[[143 135 115 107]
 [130 115 123 121]
 [137 132 114 106]
 [137 127 114 109]
 [137 129 109 114]]
=>
[[130 115 123]
 [137 132 114]]

[[141 143 141 146 108]
 [111 111 109 111 149]
 [121 119 119 118 144]
 [145 140 143 141 106]]
=>
[[111 111 109]
 [121 119 119]]

[[131 124 114 119]
 [123 133 125 120]
 [146 102 131 153]
 [128 129 127 128]
 [128 130 130 131]]
=>
[[123 133 125]
 [146 102 131]]

[[142 114 149 144]
 [109 147 104 107]
 [119 137 113 117]]
=>
[[109 147 104]
 [119 137 113]]

[[109 152 149]
 [111 154 149]
 [145 108 110]]
=>
[[111 154 149]
 [145 108 110]]

[[145 145 112 108 126]
 [107 148 123 112 142]
 [105 123 149 146 140]
 [106 146 138 131 148]]
=>
[[107 148 123]
 [105 123 149]]

[[121 113 131 121]
 [139 115 113 113]
 [144 114 106 109]
 [108 128 157 150]]
=>
[[139 115 113]
 [144 114 106]]
---
[[134 126 139 142 133 135 147 106 101 128 145 133 131]
 [144 119 121 130 136 114 131 135 133 123 123 114 147]]
=>
[[126 139 142 133 135 147 106 101 128 145 133 131 134]
 [119 121 130 136 114 131 135 133 123 123 114 147 144]]

[[146 129 133 148 153 142 155 131 136 130 133 125 121 147]
 [144 140 107 124 115 104 107 153 150 108 112 111 129 137]]
=>
[[129 133 148 153 142 155 131 136 130 133 125 121 147 146]
 [140 107 124 115 104 107 153 150 108 112 111 129 137 144]]

[[134 153 138 148]
 [106 101 141 120]]
=>
[[153 138 148 134]
 [101 141 120 106]]

[[128 110 127 131 129 127 127 130 133 126 131 124 121]
 [132 148 134 121 125 128 130 122 118 131 122 143 136]
 [133 114 131 128 128 126 129 128 124 126 128 133 122]
 [122 129 120 136 130 131 127 136 133 123 132 103 128]]
=>
[[110 127 131 129 127 127 130 133 126 131 124 121 128]
 [148 134 121 125 128 130 122 118 131 122 143 136 132]
 [114 131 128 128 126 129 128 124 126 128 133 122 133]
 [129 120 136 130 131 127 136 133 123 132 103 128 122]]

[[123 110 115 120 142 134 145]
 [140 128 140 143 126 105 123]
 [115 133 118 113 126 152 129]
 [118 119 114 114 136 146 140]]
=>
[[110 115 120 142 134 145 123]
 [128 140 143 126 105 123 140]
 [133 118 113 126 152 129 115]
 [119 114 114 136 146 140 118]]

[[138 110 144 140 124 116 120]
 [128 129 117 141 142 126 111]
 [141 117 134 132 122 138 131]
 [124 102 121 149 103 122 137]]
=>
[[110 144 140 124 116 120 138]
 [129 117 141 142 126 111 128]
 [117 134 132 122 138 131 141]
 [102 121 149 103 122 137 124]]
---
[[152 114 147 109 146]
 [138 131 131 134 130]
 [135 125 135 129 137]]
=>
[[138 131 131]
 [135 125 135]]

[[137 114 123 147 129]
 [137 124 137 122 122]
 [116 145 107 128 144]
 [141 125 150 113 120]]
=>
[[137 124 137]
 [116 145 107]]

[[129 133 115 137 127]
 [131 125 109 130 117]
 [116 123 133 116 134]
 [115 115 137 110 136]
 [121 132 105 138 131]]
=>
[[131 125 109]
 [116 123 133]]

[[136 130 124 127 126]
 [134 107 143 115 145]
 [132 155 128 137 129]
 [122 106 148 128 130]
 [133 151 135 134 137]]
=>
[[134 107 143]
 [132 155 128]]

[[137 123 113 117 123]
 [138 111 124 144 133]
 [122 136 132 120 144]
 [116 137 132 150 129]]
=>
[[138 111 124]
 [122 136 132]]

[[107 154 106 135 135]
 [145 116 116 113 148]
 [145 143 107 111 141]]
=>
[[145 116 116]
 [145 143 107]]

[[152 103 127 112]
 [152 103 127 112]
 [152 103 127 112]
 [151 103 127 112]
 [152 103 127 112]]
=>
[[152 103 127]
 [152 103 127]]

[[124 124 127 114]
 [117 115 123 115]
 [134 104 129 107]]
=>
[[117 115 123]
 [134 104 129]]
---
[[118 130 104 121 124]
 [143 113 113 139 132]
 [128 123 131 116 124]]
=>
[[118 130]
 [143 113]]

[[124 135 156]
 [109 106 141]
 [118 123 120]]
=>
[[124 135]
 [109 106]]

[[122 148]
 [116 108]
 [102 132]
 [105 137]]
=>
[[122 148]
 [116 108]]

[[123 109 117 131 144]
 [128 142 134 125 102]
 [143 132 122 122 148]
 [126 139 131 129 102]]
=>
[[123 109]
 [128 142]]

[[147 128 129 137 130]
 [132 114 138 104 139]]
=>
[[147 128]
 [132 114]]

[[153 121 157]
 [146 124 142]]
=>
[[153 121]
 [146 124]]

[[143 134 111]
 [140 125 107]
 [137 122 105]
 [142 131 110]]
=>
[[143 134]
 [140 125]]

[[126 134 122 156 117]
 [121 140 123 154 112]
 [120 134 130 149 127]]
=>
[[126 134]
 [121 140]]
---
[[136 130 126 143 131 120 130]
 [128 129 123 133 125 125 135]
 [106 129 127 136 129 128 121]
 [134 124 130 141 130 123 129]
 [146 131 129 134 127 126 121]
 [136 129 131 126 127 128 133]
 [128 127 134 126 124 124 126]
 [132 130 125 137 134 133 123]
 [136 125 129 124 131 125 126]
 [130 127 131 131 130 125 124]]
=>
[[136 126 131 130]
 [128 123 125 135]
 [106 127 129 121]
 [134 130 130 129]
 [146 129 127 121]
 [136 131 127 133]
 [128 134 124 126]
 [132 125 134 123]
 [136 129 131 126]
 [130 131 130 124]]

[[130 100 121 135 104]
 [133 151 119 125 143]
 [127 115 121 128 118]
 [115 130 153 119 138]]
=>
[[130 121 104]
 [133 119 143]
 [127 121 118]
 [115 153 138]]

[[129 106 114]
 [142 106 127]
 [139 151 132]
 [141 134 154]
 [129 111 112]
 [107 115 131]
 [133 157 145]
 [142 118 145]
 [145 105 131]]
=>
[[129 114]
 [142 127]
 [139 132]
 [141 154]
 [129 112]
 [107 131]
 [133 145]
 [142 145]
 [145 131]]

[[131 122 127 125 115 136 141 131 120 133 131 131 133]
 [137 120 129 131 122 125 130 116 127 122 130 134 141]
 [131 122 129 119 138 121 138 130 122 118 131 116  99]]
=>
[[131 127 115 141 120 131 133]
 [137 129 122 130 127 130 141]
 [131 129 138 138 122 131  99]]

[[131 100 151 120 100 152 136 118]
 [142 116 134 101 108 132 103 155]
 [156 139 147 122 144 130 126 136]
 [100 156 101 134 116 148 133 119]
 [114 121 104 132 118 156 117 107]
 [120 150 133 119 144 147 131 119]
 [147 109 148 137  99 102 107 104]
 [107 136 110 146 148 113 131 136]
 [126 144 139 134 155 103 152 133]
 [127 134 127 112 133 149 147 156]
 [142 104 116 131 139 103 119 150]
 [101 135 157 120 156 151 143 135]]
=>
[[131 151 100 136]
 [142 134 108 103]
 [156 147 144 126]
 [100 101 116 133]
 [114 104 118 117]
 [120 133 144 131]
 [147 148  99 107]
 [107 110 148 131]
 [126 139 155 152]
 [127 127 133 147]
 [142 116 139 119]
 [101 157 156 143]]

[[135 142 133 154 141 110 116 122 150]
 [134 144 129 132 149 125 110 133 132]
 [133 126 108 114 106 141 129 114 139]
 [121 129 135 124 139 127 130 144 110]
 [138 112 130 121 123 131 146 115 100]]
=>
[[135 133 141 116 150]
 [134 129 149 110 132]
 [133 108 106 129 139]
 [121 135 139 130 110]
 [138 130 123 146 100]]
